In the rows, 128 means zero.
Each path below is one point turned by a fixed rotation once a step. After each direction that follows a path, write how fast that rotation turns it, in degrees each step (0 if it stays still).
Each turn is a multiple of 5 degrees from 10 to 175, or 0.
Each row of a path follows its step; steps can be skipped.
Rotation 1:
step 0: [137 134 127 126 129 133 129 128 128 129 123 125 122 126 118 135 124 125
 129 107 124 118 118 119 144 135 122 136 121 116 139 132 125 130 128 130
 133 113 122 143 136 141 117 137 135 126 139 118 120]
step 2: [143 117 132 133 137 125 133 127 126 125 125 118 124 122 143 139 129 128
 112 126 139 121 126 123 129 121 137 126 129 126 134 129 149 124 127 145
 126 121 134 123 132 130 130 148 130 134 136 135 127]
step 5: [141 132 124 125 132 106 135 131 126 127 121 118 117 128 125 132 125 126
 106 126 124 132 130 117 128 131 119 118 128 126 131 133 133 125 119 135
 111 144 133 130 119 122 126 121 140 135 131 125 118]
step 6: [136 133 129 132 117 140 127 136 123 137 125 128 132 126 142 123 120 125
 132 125 133 137 119 132 133 111 123 133 135 121 120 135 128 132 113 128
 120 134 125 133 138 119 123 140 128 115 152 126 126]
step 7: [124 128 129 138 132 118 125 130 126 134 113 130 120 139 128 131 146 132
 126 127 136 141 125 115 122 121 138 125 108 122 127 145 114 123 125 127
 124 117 133 136 138 130 116 129 131 130 120 128 125]
step 8: [140 133 131 120 122 117 120 125 123 131 112 126 118 123 118 140 127 119
 132 125 127 122 144 128 132 126 122 127 140 131 139 128 129 139 137 136
 127 117 129 134 136 112 125 129 133 130 144 126 115]
step 9: [125 128 136 129 122 134 137 128 128 119 120 124 124 133 134 108 145 132
 111 125 128 129 124 128 129 124 127 123 123 136 123 140 143 136 126 130
 120 129 124 112 144 120 121 121 121 121 143 122 131]
step 10: [136 122 123 134 145 130 131 134 137 134 113 133 121 133 128 129 131 124
 134 143 131 129 121 119 124 107 143 130 130 126 132 133 139 128 122 140
 144 125 129 135 131 128 139 124 133 124 132 135 116]
step 11: [129 143 131 129 130 141 123 125 110 143 118 126 119 134 119 123 136 132
 129 126 115 132 141 132 133 124 130 121 119 129 130 130 140 131 132 119
 124 128 141 138 118 116 126 131 130 141 134 117 130]
[127 128 126 130 130 129 129 131 130 125 130 126 129 125 123 125 129 133
 136 128 127 126 124 128 128 126 129 127 127 125 127 132 126 129 125 129
 129 130 126 127 132 132 127 129 128 129 130 128 127] | 110
[131 132 126 126 129 127 130 128 128 127 133 129 128 131 131 123 128 132
 127 128 126 129 132 124 127 131 129 126 127 128 129 132 126 131 124 128
 129 125 130 127 129 126 126 124 130 130 125 129 129] | 170
[127 125 127 128 133 126 127 122 130 122 125 129 128 128 127 130 128 130
 126 131 132 131 129 127 127 125 132 128 127 129 130 128 126 129 124 130
 128 128 128 126 124 130 124 131 128 126 125 127 128] | 135
[128 126 128 132 126 127 127 127 131 125 127 132 127 128 130 125 129 124
 132 127 129 130 126 126 126 127 130 130 128 128 126 134 129 128 131 129
 124 127 127 131 127 129 134 126 130 129 124 130 131] | 125
[130 128 130 127 125 124 126 129 124 122 127 128 129 124 126 127 130 127
 127 127 130 130 130 129 131 133 128 130 130 128 126 130 129 130 130 128
 133 133 131 125 126 129 127 127 132 130 129 129 127] | 100
Rotation 2:
step 0: [140 126 121 130 135 123 130 115 125 139 124 142 114 117 132 121 120 135
 115 127 113 130 128 117 120 131 127 130 136 109 136 128 135 130 132 138
 129 110 124 134 131 134 125 128 131 142 155 120 131]
step 1: [130 129 118 119 123 148 137 119 148 124 123 134 118 129 132 112 131 139
 138 135 129 134 115 131 125 117 119 128 130 120 136 138 133 126 137 135
 121 112 119 127 104 132 126 131 123 139 142 128 126]
step 3: [125 122 118 141 118 135 120 123 145 132 129 138 131 129 126 145 119 128
 133 109 137 121 114 124 136 118 120 126 126 126 127 135 112 141 134 147
 132 113 144 126 122 128 139 124 127 138 131 128 121]
step 4: [142 124 127 128 132 120 101 124 144 126 124 126 131 130 127 136 123 141
 134 127 137 130 127 143 127 127 128 118 121 135 118 132 120 137 141 148
 127 127 128 140 133 154 130 129 136 124 135 136 128]
step 5: [131 121 112 135 137 128 110 122 118 146 115 133 142 132 131 124 120 131
 135 120 125 134 133 136 120 139 133 117 140 115 128 116 119 140 146 144
 125 125 132 129 125 122 139 137 130 124 144 130 130]
step 7: [127 125 129 123 150 133 132 123 118 127 114 132 134 125 128 126 145 141
 117 116 113 120 131 129 135 123 118 129 119 113 142 117 115 135 130 137
 125 132 131 133 115 143 118 127 115 133 141 128 137]
step 9: [126 134 127 118 132 145 125 143 139 119 112 123 124 136 136 140 130 144
 122 127 139 136 118 129 128 130 119 135 138 133 134 144 124 138 134 138
 141 142 125 133 121 147 131 143 126 133 138 125 135]
step 10: [129 135 128 127 128 139 127 127 132 146 121 129 127 131 128 130 115 137
 123 123 130 132 125 112 124 131 128 129 136 118 127 125 131 138 134 145
 134 139 155 141 146 132 137 141 134 148 137 121 120]
step 11: [137 138 107 128 122 136 129 110 132 138 124 132 135 123 135 141 130 120
 137 124 135 147 128 122 126 117 120 131 130 118 125 140 134 127 135 139
 122 123 127 145 131 149 127 135 138 143 129 137 128]
[129 128 126 129 126 131 129 127 124 131 129 131 126 125 126 136 127 124
 131 128 126 127 124 127 128 130 126 126 131 128 131 127 129 126 131 128
 131 124 125 125 128 126 130 128 129 130 126 130 125] | 140
[128 129 130 129 123 128 124 129 126 127 129 124 132 128 128 130 126 126
 129 126 130 127 127 129 124 125 130 130 130 128 126 126 126 128 125 130
 129 129 129 128 129 129 126 132 133 130 131 134 124] | 55
[128 128 123 125 132 130 130 132 126 126 130 129 124 129 128 128 123 127
 127 128 129 128 129 127 126 126 129 129 132 129 126 127 127 129 127 124
 129 130 127 133 128 129 125 125 126 135 129 129 129] | 35
[125 126 132 130 130 127 127 127 124 129 128 129 128 127 126 128 124 133
 128 127 128 128 126 125 125 126 127 129 128 126 130 127 132 122 126 126
 132 129 126 125 124 130 125 130 124 126 131 126 130] | 45
[127 129 127 128 127 129 125 133 125 127 124 131 130 128 131 125 128 132
 130 129 131 131 125 129 128 131 128 130 130 129 131 131 131 131 127 127
 129 129 127 127 130 122 129 127 124 126 127 133 126] | 100
Rotation 3:
step 0: [119 140 129 130 107 124 128 132 122 119 133 126 139 136 126 118 131 130
 137 129 112 145 119 133 112 133 128 133 125 128 122 122 136 145 141 134
 135 134 120 139 133 137 140 125 125 124 129 126 134]
step 1: [131 124 137 132 121 125 139 127 132 136 120 135 137 122 134 122 111 117
 139 131 118 110 136 144 125 129 125 119 135 118 129 123 125 128 130 131
 127 139 128 105 126 130 117 130 122 138 134 137 131]
step 3: [113 136 131 132 122 129 121 120 128 128 122 130 120 136 123 120 114 122
 133 123 130 135 131 131 132 125 111 127 141 119 123 145 130 124 146 133
 126 137 130 131 135 131 135 119 107 136 113 130 137]
step 5: [122 135 142 117 119 143 120 121 119 114 137 122 130 121 133 139 124 122
 136 141 121 131 135 146 139 123 116 133 124 114 124 127 134 132 119 125
 124 135 135 116 121 130 130 136 129 139 126 120 130]
step 6: [126 120 112 133 123 125 131 111 124 130 128 126 115 121 125 120 117 135
 123 123 137 118 151 118 136 135 116 126 132 135 130 141 138 130 137 125
 135 124 132 115 135 122 127 127 129 121 135 119 142]
step 7: [121 143 136 117 127 137 113 134 122 123 121 137 129 139 104 126 132 147
 134 123 117 124 131 130 129 121 124 135 128 126 122 135 129 127 123 120
 125 130 117 136 133 111 142 123 123 128 132 129 132]
step 8: [133 136 131 133 117 135 130 106 120 110 126 128 134 136 138 143 117 115
 135 123 135 118 129 118 136 116 131 121 123 126 129 136 119 133 132 126
 130 135 122 124 127 137 125 128 138 130 141 137 139]
step 10: [117 119 134 112 125 117 124 130 130 113 138 129 130 132 123 128 115 135
 135 112 129 122 126 121 139 138 129 133 139 124 122 146 135 122 123 125
 127 120 115 113 136 139 137 116 133 130 129 130 130]
step 11: [127 124 127 133 124 128 128 122 139 131 117 128 136 131 117 125 135 134
 142 121 125 122 135 113 134 108 135 125 125 124 132 130 119 132 143 125
 122 133 131 135 139 127 137 145 123 118 149 129 117]
[128 133 125 129 127 126 125 131 129 127 131 127 131 130 126 131 128 131
 129 126 127 129 128 133 125 129 126 127 128 125 124 126 130 126 125 129
 128 127 132 132 125 126 131 130 129 123 128 126 127] | 155
[127 122 124 135 124 126 126 127 128 130 127 128 130 126 129 131 131 126
 126 127 129 130 130 129 129 125 124 126 125 125 125 128 128 130 133 129
 125 128 126 128 128 127 130 127 129 129 127 129 128] | 135
[128 130 129 133 127 123 130 122 129 127 128 124 126 129 126 128 126 127
 131 129 131 126 129 128 123 123 128 129 132 131 131 127 128 128 130 130
 126 126 131 126 128 130 127 130 124 127 128 125 127] | 140
Rotation 4:
step 1: [120 144 124 128 128 113 126 124 122 121 132 129 117 127 140 103 122 122
 116 131 123 128 132 119 133 125 142 128 127 134 125 119 121 136 142 142
 132 134 130 135 133 132 119 126 132 128 144 136 122]
step 2: [139 132 135 136 130 122 135 131 126 131 106 137 123 123 134 137 122 146
 127 130 131 130 141 146 124 132 123 126 136 125 122 121 127 140 126 129
 118 128 132 135 125 139 106 137 134 121 135 120 122]
step 3: [133 130 121 128 124 131 114 129 131 124 133 130 128 113 132 131 129 129
 123 125 126 115 121 132 120 124 105 127 133 127 138 131 130 124 108 148
 127 128 124 124 125 153 135 121 133 125 118 118 131]
step 4: [138 122 130 115 136 152 127 131 115 128 135 132 134 119 130 122 126 115
 135 122 131 116 129 125 126 142 120 134 122 123 134 127 114 133 132 115
 120 128 123 128 149 122 133 128 121 127 125 117 136]
step 6: [122 126 138 128 139 117 126 122 133 141 129 123 128 126 129 120 135 128
 136 124 126 137 124 126 125 137 144 129 152 136 126 141 130 127 123 127
 148 136 113 120 133 124 128 133 118 120 132 143 123]
step 7: [121 128 132 142 131 122 136 130 136 136 113 130 122 133 134 121 117 123
 128 128 132 128 121 114 130 126 127 133 117 118 123 130 136 127 135 147
 130 140 117 130 122 120 108 123 122 145 141 119 132]
step 9: [129 122 106 124 132 130 129 120 123 128 127 129 122 119 128 112 134 122
 117 134 131 127 126 126 130 116 123 114 127 134 136 132 131 148 117 129
 118 103 130 136 134 139 129 132 129 122 135 119 129]
step 10: [124 131 137 126 121 121 121 134 122 134 120 140 128 124 122 136 127 126
 131 121 112 137 118 120 127 136 127 134 124 116 131 125 120 132 128 111
 115 123 132 131 150 146 130 138 143 127 122 119 123]
step 11: [125 124 123 140 129 116 128 137 118 119 147 123 130 119 136 147 136 123
 136 141 124 131 116 131 130 139 113 135 133 136 111 135 126 128 129 131
 125 140 126 119 133 126 129 123 128 114 121 129 135]
[127 126 129 130 123 130 126 127 122 127 126 127 129 127 128 127 130 129
 124 129 131 131 128 129 129 129 124 130 132 125 126 128 124 126 125 129
 123 125 128 127 131 130 131 128 128 129 127 126 127] | 55
[127 132 131 130 129 129 128 126 127 129 126 127 130 134 132 128 127 128
 127 129 130 132 125 129 125 125 129 132 126 132 131 131 128 127 126 128
 126 133 129 127 129 124 131 128 125 127 132 131 128] | 55
[124 127 126 131 125 129 127 131 130 134 128 129 129 130 126 126 125 125
 128 129 127 124 131 124 129 129 128 132 128 127 131 124 126 127 127 129
 131 129 131 127 133 129 129 129 128 126 132 127 129] | 120
Rotation 5:
step 0: [126 134 132 123 115 142 142 129 122 126 130 124 148 129 105 128 126 114
 122 129 135 126 119 127 128 125 118 121 139 125 118 124 120 139 138 122
 116 130 118 130 129 125 126 123 123 143 132 138 126]
step 3: [134 131 116 116 123 141 135 136 126 138 127 119 141 124 113 115 109 133
 130 113 131 119 132 139 117 124 117 122 137 128 126 139 127 133 141 123
 131 118 126 122 122 120 138 127 124 127 126 127 122]
step 4: [129 126 127 126 133 135 141 118 133 132 122 114 137 119 127 138 123 118
 128 123 137 129 128 138 127 122 126 121 120 132 117 128 133 145 139 125
 122 109 126 126 133 127 134 129 143 139 151 128 134]
step 5: [118 138 122 123 123 139 127 128 132 134 134 127 143 122 128 128 133 126
 137 123 129 117 111 136 125 113 135 113 138 134 126 132 131 118 134 122
 121 132 140 124 139 129 126 127 124 151 143 140 128]
step 6: [131 132 121 120 107 136 136 137 136 138 135 132 135 128 125 133 116 123
 134 129 126 145 128 137 130 130 126 127 138 134 127 128 127 144 143 129
 131 129 126 132 131 125 133 122 119 151 131 126 109]
step 7: [123 136 129 112 128 152 122 121 121 131 115 127 123 117 116 129 130 123
 137 130 136 133 139 138 131 122 122 133 134 139 113 129 129 140 142 124
 129 116 135 124 140 128 132 131 117 133 129 125 135]
step 9: [124 131 116 119 125 128 136 133 138 145 137 117 144 113 124 116 118 124
 125 136 144 129 129 139 116 125 137 124 136 130 120 122 125 138 132 117
 122 130 121 115 136 121 133 128 135 137 130 118 128]
step 10: [123 120 129 126 123 147 130 110 121 128 126 121 141 121 124 139 126 131
 127 129 134 115 121 128 128 117 121 126 142 126 121 136 135 147 133 127
 134 127 133 126 139 119 126 127 131 147 136 118 117]
step 11: [120 143 124 132 123 137 125 138 134 135 124 134 142 121 122 139 117 132
 138 126 133 133 134 143 124 117 131 125 137 137 138 138 146 134 128 130
 129 120 135 141 141 115 128 130 127 138 135 136 132]
[129 128 128 128 125 131 125 129 123 128 128 128 133 127 126 126 129 129
 127 127 125 126 125 123 130 125 125 128 130 126 128 132 127 127 126 126
 128 129 131 128 128 128 126 124 127 125 129 135 125] | 140
[126 126 128 130 127 128 124 129 123 128 129 123 124 128 126 127 129 127
 128 128 130 133 128 128 128 128 131 132 131 128 125 123 126 128 132 127
 128 128 125 128 127 128 128 130 125 128 123 133 128] | 55
[124 128 130 129 130 125 127 126 129 130 131 130 125 132 126 131 129 127
 130 128 130 121 129 129 127 125 127 128 129 125 130 127 131 129 128 128
 127 127 129 127 126 127 130 122 122 129 126 131 129] | 130
[128 127 130 132 125 126 130 123 129 126 131 128 134 127 130 123 126 124
 129 127 131 127 126 128 127 126 129 128 126 127 123 124 129 127 129 128
 126 132 131 127 126 130 126 127 131 130 128 128 130] | 80
[135 125 126 127 134 129 128 126 128 128 129 124 130 128 133 126 127 128
 128 126 131 127 132 129 127 127 125 129 129 130 128 125 126 125 126 127
 131 128 127 123 130 126 131 125 127 125 127 128 128] | 65
Rotation 6:
step 0: [122 139 121 118 121 130 124 119 135 116 146 118 119 122 125 127 136 119
 129 145 132 126 136 134 126 115 121 129 135 118 134 105 128 140 129 127
 122 116 129 138 133 122 138 137 120 113 142 132 142]
step 1: [139 124 145 125 138 136 129 131 121 138 134 129 142 119 129 132 118 112
 131 123 135 147 126 147 131 124 112 127 132 137 138 113 135 133 137 143
 134 130 122 130 118 138 129 114 133 118 137 138 134]
step 2: [141 140 126 119 131 136 121 136 127 122 114 123 130 127 117 145 115 120
 120 133 129 142 120 131 127 115 124 133 140 133 108 126 121 116 134 120
 127 127 112 128 136 119 128 123 134 146 125 127 111]
step 5: [131 128 144 128 120 137 128 143 130 115 128 138 139 122 138 132 137 123
 119 130 126 123 136 133 132 123 114 116 141 130 120 116 134 115 110 138
 115 133 126 123 141 124 136 128 117 125 127 109 115]
step 6: [116 128 117 115 122 153 119 124 144 133 121 121 123 116 116 143 135 114
 125 128 141 135 128 121 138 130 133 120 131 127 126 129 138 133 134 134
 136 132 134 130 145 135 125 126 121 108 126 124 127]
step 7: [121 135 138 133 132 127 132 120 121 132 135 128 124 131 127 144 116 122
 116 133 132 135 119 123 138 130 128 135 118 131 124 117 141 136 140 127
 128 146 140 147 123 123 122 117 127 136 160 123 127]
step 8: [124 127 136 135 138 120 141 130 131 117 143 125 115 136 128 122 135 128
 134 132 128 142 127 125 127 111 120 130 143 137  95 117 120 127 134 128
 131 128 121 124 132 124 149 118 120 127 134 126 131]
step 9: [131 112 117 105 124 135 123 125 127 137 119 134 131 125 141 122 124 120
 126 125 131 121 143 135 135  99 122 129 144 124 124 136 123 117 131 127
 141 127 130 133 127 135 134 117 129 118 140 134 134]
step 11: [128 126 121 134 127 128 116 132 139 132 118 129 134 130 127 119 123 132
 113 144 134 139 127 117 114 126 129 115 127 142 122 118 129 134 128 155
 118 140 120 123 120 122 143 123 118 135 127 114 135]
[131 130 128 127 130 131 130 130 126 124 128 129 133 126 128 128 130 129
 133 129 130 128 126 124 123 129 130 130 130 124 124 128 130 129 125 125
 127 130 126 130 124 126 127 128 127 128 130 125 128] | 130
[127 126 129 129 127 125 127 127 131 126 128 126 128 126 128 130 128 125
 128 123 124 129 130 123 123 128 128 126 131 132 128 125 127 125 128 130
 129 128 127 125 128 126 132 131 131 132 130 125 123] | 120
[129 128 131 131 130 128 131 130 122 127 131 125 128 129 131 126 127 127
 123 126 130 131 126 127 124 131 127 124 128 129 128 129 130 131 129 129
 126 127 124 128 129 133 130 127 128 131 129 127 132] | 110
[128 131 128 127 126 130 126 129 123 126 126 126 131 128 131 129 127 127
 131 130 123 130 130 130 129 129 134 127 128 131 131 124 123 130 130 129
 126 129 125 127 128 125 125 128 130 127 123 126 129] | 35
[124 128 123 125 127 127 128 130 126 124 126 126 130 129 125 125 128 126
 132 129 127 128 133 126 129 124 127 127 126 126 128 129 132 128 128 129
 128 127 127 130 132 132 130 127 125 133 125 128 128] | 120
